The rows of X fall into 3 groups, which share some directions, and each row is roughly a mix of its group's hidden directions.
X (115 x 15):
[[ 23  -9 -13   2 -15   5   0  -5   7 -22 -28  -6  25 -11 -27]
 [ -5  13 -10  -3  18  -8  16  21  11 -14  27   8 -25   4  26]
 [ 17 -16 -13 -28   5 -18 -23  11  16  13 -25   7   7  15   8]
 [  9  17  -8  18 -14  -6  25 -17   0 -38  10   6  13   3 -12]
 [ -3 -11  16  12  -9   4   1   3 -31  10  23  20  13  32   7]
 [ 12 -20  -3 -11   6  -1 -24  32   3  16 -32 -10 -11  -5  -3]
 [  6 -18  11  -7   5  23 -10 -30 -18  18  11  20  15  19   3]
 [-31  -9   7  15 -15  18  18   6  -6  10  16 -12  -9 -26  18]
 [  2  10  12  -3  28 -11 -11  31  -2  17   0   5 -36  -6   4]
 [ -3  -6 -12 -10  37  -7 -15  13   0  26 -16 -23  11  -9  11]
 [-20   9  18 -10 -27  10  -3 -37   4  -1  21   7   1  11 -11]
 [  7  -7  -9   3 -30  23  12 -21  11 -39   3   5  -4   1  -3]
 [-13  17  -2  11  -4   9  28 -23  -6 -18  37   5  10   5   6]
 [-10   4 -13 -16  38  15  -5 -28   7  -2  19  -9   9   8  15]
 [ -4  11 -13 -10  28  27   4  -2   6   7   1 -23   1 -31 -18]
 [ -8   9  -6  -9  16  14 -15 -35  14   0 -15 -28  -2 -19 -11]
 [ -1   4  14  -9 -19   9   5 -36   1  -3  23  30  -5  19   2]
 [ -2  11   4   4 -15 -33   0  41   5 -17  -1   1   7   9 -18]
 [  1 -22 -17  -5  -8  24  -7  33   2 -12 -13 -24  12  -8 -14]
 [ 27   0   0  19  11 -13  10  41 -15  -5  -8  17 -10  -3  -5]
 [-10  16  17  26  11 -14   1  28 -22   6  10  -3 -28   4   5]
 [-16   9   6   7  12 -23   8  -9  -1 -21  25   2  35  17   2]
 [-27  22  24   8  -4  -7   1 -23  -4  10  23   3 -26   4  10]
 [  0 -19 -24 -18 -35   6   6   2  23 -20  -5  -4  17   5   8]
 [ 36  -7 -25  -1   7   3  17  24  -4  10 -18   8  13 -15  -4]
 [  7 -22   0 -19   0  21  -6  -9  -7  36   4  21  -3  10  21]
 [ -2 -10  -3  -4  18  -3  -6 -28   8  27 -20  -5  -9 -22  29]
 [ -3  10   3 -15  33   0   7   9  12  10  24  16 -27 -10  20]
 [ -6  -5 -18   1   6  33  14 -11   0   6  -3 -26  15 -33  -3]
 [ 29  -2   4  -3  15 -22  -4  26   2  11 -12  29 -21   4   5]
 [ -1   7 -10 -30   9  11 -13 -16  29   2 -14 -16   2 -20 -23]
 [-28   5  26  13  -4  13 -14 -19 -21   4  22  -9  -5  20  -4]
 [  8  10 -19 -13   9 -35  10  21  27   0 -13   2  -3 -15  13]
 [-15 -11 -20 -14  17   4 -18   5   5  19 -14 -34   6  -1  22]
 [ 12  -7  11   8 -20  11   2 -27 -12 -15   0  14  28   9 -28]
 [-24   4  30  23  15 -28 -19 -13  -7 -10  -1 -11  -3   6   5]
 [ -2 -10   5   3  15 -15  -8  17  -9  40 -15  -4 -15  -9  25]
 [  4 -11   2 -23   9 -19 -18  24  26 -12  -2  15 -19  15  14]
 [  6 -14 -14 -13  -8   1 -11  -5  26 -17 -32 -19  12 -19 -13]
 [ -8 -22   4 -24  10  14 -13   1  -6  30  17  12  11  21  18]
 [ 18  -6 -27 -13   4  11   5 -16  18  -4 -24 -12  21 -25  -9]
 [-11  16  15  11   0 -14   9  20 -12 -14  34  15  -6  26   0]
 [ -6  15  -8  26  -6 -17   7  19   1 -15 -20 -29 -14 -20  -3]
 [-18   4  13   3 -16  21 -14 -19 -18   1   8 -17  20  16 -28]
 [ 12  -4  -6 -13 -28   9  -2 -13  15 -17 -16  -2  21  -6 -35]
 [-14   4  14   6  -2 -25  16  11  -6  12  27  23  -5   8  29]
 [ 12  -9  -9 -14   1 -17  10  49   6   9   5  20   2   4   9]
 [ 19  -1  -7 -22  -7  27  -9  -2  15 -14 -10   2   2  -6 -39]
 [ -9   4  19   3 -31 -26   9  14   7 -15  16  25 -12  14   2]
 [ -5  -4  13  -3 -13 -11 -28 -35   3 -13 -11   0   8  30  -6]
 [ 20   1  -7 -21 -24 -24  -1   4  17   5 -21  15  20   1 -19]
 [  0  -4   6   3   1 -23  22  23  -2   5  24  31   4   6  25]
 [-11   0  16  14  -8  14   8  -4 -34  22  28  11   8  18   5]
 [  2  -7 -14 -28 -18  11  -7 -16  25 -11 -14 -10  23  -9 -20]
 [-11  10   7   1  -1 -27 -11 -25  25 -29  -5  -2 -18   7  13]
 [  5  -9  -1   1  -3  41  -4 -21 -14 -13   7  -6  22   9 -25]
 [-20  10  -7  19  15 -15  19  30  -7  -1  16 -17  -2 -11  22]
 [ -8   8  29  22 -11 -15   4   6 -15  -6  18  22 -23  17   6]
 [ 13   6 -11 -19  -8 -30   0   3  24 -23   3  21  10  24   2]
 [-17 -13   9   5  13 -29 -16  13   7  16 -18 -15  -9 -12  27]
 [ -7   8   9  11  27   6 -19  15 -26  27  -2 -16 -21  11   4]
 [ -1  15  -7  13 -13   0  16 -13  -4 -21   1 -15  35  -7 -29]
 [ -7 -17 -13  -7 -37  23  -5 -18   5 -17  -3 -11  18  17  -2]
 [-10   7   9   7  13  -7 -11  32 -22  29   4  -6 -22  14  10]
 [-20   8  -6  -2  25  12  11 -13  18  -4  12 -17 -18 -31  16]
 [  7  11 -13  11   2   0   6 -19   3 -12 -22 -24  24 -23 -26]
 [-13   1  -7  -6   6  32  -5 -33  -1   0   3 -27  20 -10 -15]
 [ 16 -13  -5   9 -11 -12   7 -12  -1 -13 -21   1  44  -8 -17]
 [ 17   2 -26 -12  10   5   2 -13  23 -23 -18 -15  18 -17 -14]
 [-15  12  18  26 -28   8  15 -16 -26   6  17   1   5   3 -12]
 [ 11  -9  12   8  -5 -12 -27 -37  -1  -9 -29   2  -2  17  -2]
 [ -2 -18  11  -3  -8 -24 -21  26  -4  28 -27  -6  10   0   0]
 [ -6  19  15  -4   5  13   2   4   0   1  25  15 -46   5   0]
 [ 12  -5 -16 -14 -12   2  16  31 -12  30   9  15  21   8   2]
 [-13  17  -3  11   5  -9  30   3 -13  17  31   8  -3  -2  27]
 [-26  12  29  -1  12   5 -26  -7  -2   9   7 -14 -29   0 -11]
 [  2 -15  15  16  14   3  -9   6 -14  28 -18  -1 -29 -18  19]
 [-33  -5  31  15 -18   0  -8   5 -12  11  13  -1 -23   4  13]
 [ -9 -16  -5   4 -15  35  17 -19 -15   9  14  -4  27  -9   1]
 [ 10  27  -3  27  -5 -15  20   5   0 -31  -6  -5 -10 -13 -19]
 [  0  16  20   9   3 -14   5   5 -23  21  23  26 -12  23   7]
 [-21  -5  29  13  -5  -2  -9  21 -15  21   5   0 -32  -4  10]
 [ -5  11  19  -2  10 -33  -5  10   0   1  19  25 -15  25  14]
 [ 15   2  -5   8  30 -21  -5  33  -6  16 -23  -8   1 -15  -3]
 [ 13  -3 -25 -17   4   9  10  -5  12 -19   4  -2  42   2 -15]
 [  6  13  27  17   5  -1  11  -2 -21  -1  24  32 -17   9  -7]
 [ 11  22  -9 -17  14 -10  19   8  25 -21  22  22  -6  -7  -8]
 [-14  10   5  -2  44  -9 -10  -8  -2  27   1 -14  -7 -13  14]
 [  9 -14 -10 -10 -19   6 -13   7  19  -9 -36 -19   4 -18 -19]
 [ -7   5  11   2   4 -34  -4  40   0   8   5  10 -18  10  15]
 [ -7   1  20  15   3  -4   4  12 -29  14  27  20  -9  24  14]
 [  2  10 -30 -23  16 -13   4  -1  35 -18  -4 -12   8  -8   8]
 [ 22  -7   0  -7 -20 -25  -4 -12  12 -17 -11  29   9  24   2]
 [ -3  -3  -5 -21  15 -31  -2  17  26 -13  12  14   4  13  23]
 [-25  -6  13   0  16  -6 -23  11   0  22  -5 -17 -28   0  23]
 [ 13  11 -14 -16  20 -32  -6  31  19  -3  -8   7 -11   8   7]
 [ 19  16 -20 -11 -11 -14  10   1  27 -25 -16  -2   7 -14 -21]
 [-17  13  11   4  15   4  -4   8 -10  15  20   0 -42   8  20]
 [-18   4   6  20 -33 -16  14  29 -13  -8  14  -4   4  15   5]
 [ -9  -6  14   4 -22  24  -2 -40  -4 -17   9   2  12   8 -17]
 [  1   1   0   8  -6  12 -11 -19  12 -28 -26 -25  -2 -18 -25]
 [ 13  -5 -17   5  24 -19  15  32  10  -4  -7   4  -7 -17  26]
 [ 15   6  -4   9 -25   4  20   0  15 -38   0  16 -21  -9  -7]
 [  9 -14 -16  -1  -8  40   9  10 -21  29  -2  -8   8 -10  -2]
 [ -7  10  10  23  29  19  13  -1 -24   9  21   0 -19 -11  10]
 [ -5   5 -20 -22  14  -5   1   5  35  -3 -10 -16 -17 -26  12]
 [  0  20   9   8  28 -18   0  26  -6  19   1   1 -32 -11   4]
 [ -2 -17  10  21 -10  30   6   1 -31  27  -3  -4   3 -15  -1]
 [-17  -6 -17 -13  -7  -9 -12 -11  16  10 -23 -34  23  -9   7]
 [-12 -10  24   6   1   9 -25   2 -29  26   5  -1  -4  27   1]
 [ -8 -13  -4   9  24  -1  -4  26 -18  32  -7 -16   2  -9  22]
 [ -3   4  -7  -3  -2  -3 -15 -43  17 -25 -18 -19  11   4  -6]
 [ -9  -3   5  19 -27 -15 -10  21 -26  17 -13 -15   9  22  -2]
 [ -1  10   2  -7   0 -27  16 -18  -1  26  17  27  13   8  23]
 [  4   6 -13  -7   9 -15  17  49   4   7  15  10  -6  -1  14]]

One row of each group comes first, with its name. Which group is each row after those in?
[-19   6   6  -8  28  -6  -6  12  -4  30  19  -2 -19   5  27]  T
[ -3 -20   8  -3  25  -9 -20  -5  -7  36 -17  -2   2  -2  24]  L
[ 23   8 -18   0  27 -16  -4  18  12   1 -29  -9 -15 -17   3]  U

[ 18  -7   4  14   3  -7  19   9 -19   2  18  37  -4  15  22]  U
[ -2  -9  -6  12  -1  15   7  28 -27  37  -4 -14   2 -12   8]  L
[ 17  -1  -6 -15 -14 -12  22   9  28 -22   4  28   7 -16  -8]  T
[-15  10  18  28  -8 -18   5  10 -20 -10  20   7 -16  22  14]  U
[-22  15  19  -4  30  -4  -8 -24  -4  27  17  -2  -8  -5   9]  T
[-31 -21  11  11 -16  -3  -9 -13   6   2 -15 -27   7 -20  15]  L
[ -8  22  30   1   1  -3   0 -11   1 -15  27  22 -21   9 -19]  U
[-17  22   0  30  10 -11  24   1 -20  -4  19 -17  15  -9   2]  L
[ 15   0  20   5  -4 -29 -21   9  -4   1 -15  23 -21  24  -3]  U
[-14  22  32   7 -10 -22   2  -1 -14  21  17  17  -8   7 -11]  T
[-11  15  19   5   8  21   1 -31  -4  -6  25  10 -29   4   1]  T
